[[131 126 117 105 141 117 123 132]
 [137 124 119 124 145 110 122 115]
 [149 134 122 145 134 117 130 124]]
->
[[131 117 141 123]
 [137 119 145 122]
 [149 122 134 130]]

[[142 138 127 144 150 124 120 126 124 143 110 104 122 136 148 125]
 [112 135 112 141 147 136 137 121 120 144 143 111 140 106 129 123]
 [146 129 120 138 130 140 117 147 146 109 144 128 132 138 124 121]
 [144  99 114 120 124 138 144 121 129 117 135 108 145 145 127 127]
 [150 104 129 128 120 124 128 147 137 144 110 120 149 106 144 122]
 [138 113 126 120 117 136 118 124 143 116 141 104 122 140 141 128]]
->
[[142 127 150 120 124 110 122 148]
 [112 112 147 137 120 143 140 129]
 [146 120 130 117 146 144 132 124]
 [144 114 124 144 129 135 145 127]
 [150 129 120 128 137 110 149 144]
 [138 126 117 118 143 141 122 141]]

[[137 136 130 118 106 131 136 120 127 127 115 129]
 [122 138 146 137 140 129 138 125 131 123 143 127]
 [137 126 132 138 133 123 140 110 141 128 135 127]
 [116 129 140 136 130 126 136 117 137 123 123 128]
 [133 128 128 119 136 129 128 130 135 126 141 127]]
->
[[137 130 106 136 127 115]
 [122 146 140 138 131 143]
 [137 132 133 140 141 135]
 [116 140 130 136 137 123]
 [133 128 136 128 135 141]]

[[131 107 144 119 129 108 137 114 108 118 142 108]
 [134 107 146 122 131 108 139 116 109 120 144 108]]
->
[[131 144 129 137 108 142]
 [134 146 131 139 109 144]]

[[137 139 129 126 132 138 127 129]
 [139 135 132 132 132 142 128 132]
 [136 150 127 128 132 154 130 129]
 [137 131 132 129 137 130 126 133]
 [146 142 132 128 130 138 127 132]]
->
[[137 129 132 127]
 [139 132 132 128]
 [136 127 132 130]
 [137 132 137 126]
 [146 132 130 127]]

[[119 111 127]
 [129 158 119]
 [121 151 132]
 [127 139 127]
 [126 146 127]]
->
[[119 127]
 [129 119]
 [121 132]
 [127 127]
 [126 127]]

[[128 128 128 128 128 128 128 128 128 128]
 [130 128 127 127 128 127 129 128 128 128]
 [129 128 127 127 127 127 129 129 129 129]
 [120 118 136 135 141 135 119 119 119 118]
 [128 127 128 129 129 129 128 127 127 128]
 [134 139 120 120 114 121 136 138 138 138]
 [116 148 142 143  99 141 114 146 117 148]]
->
[[128 128 128 128 128]
 [130 127 128 129 128]
 [129 127 127 129 129]
 [120 136 141 119 119]
 [128 128 129 128 127]
 [134 120 114 136 138]
 [116 142  99 114 117]]
---
[[153 126 128 132]
 [145 129 107 113]
 [125 128 135 132]]
->
[[126 128]
 [129 107]]

[[103 101 121 146 149]
 [156 153 154 102  98]
 [106 108 110 141 143]
 [118 120 111 137 137]
 [135 136 140 127 125]]
->
[[101 121]
 [153 154]]

[[118 150 118]
 [147 109 146]
 [145 111 148]]
->
[[150 118]
 [109 146]]

[[135 125 102]
 [102 118 128]
 [106 142 115]]
->
[[125 102]
 [118 128]]

[[109 139 144 124 145]
 [148 145 107 129 146]]
->
[[139 144]
 [145 107]]

[[127 127 125]
 [137 124 139]
 [133 130 127]
 [103 129 119]]
->
[[127 125]
 [124 139]]

[[128 120 142 143 121]
 [119 129 155  99 134]
 [129 131 130 128 140]
 [120 136 112 133 143]
 [146 140 127 109 130]]
->
[[120 142]
 [129 155]]
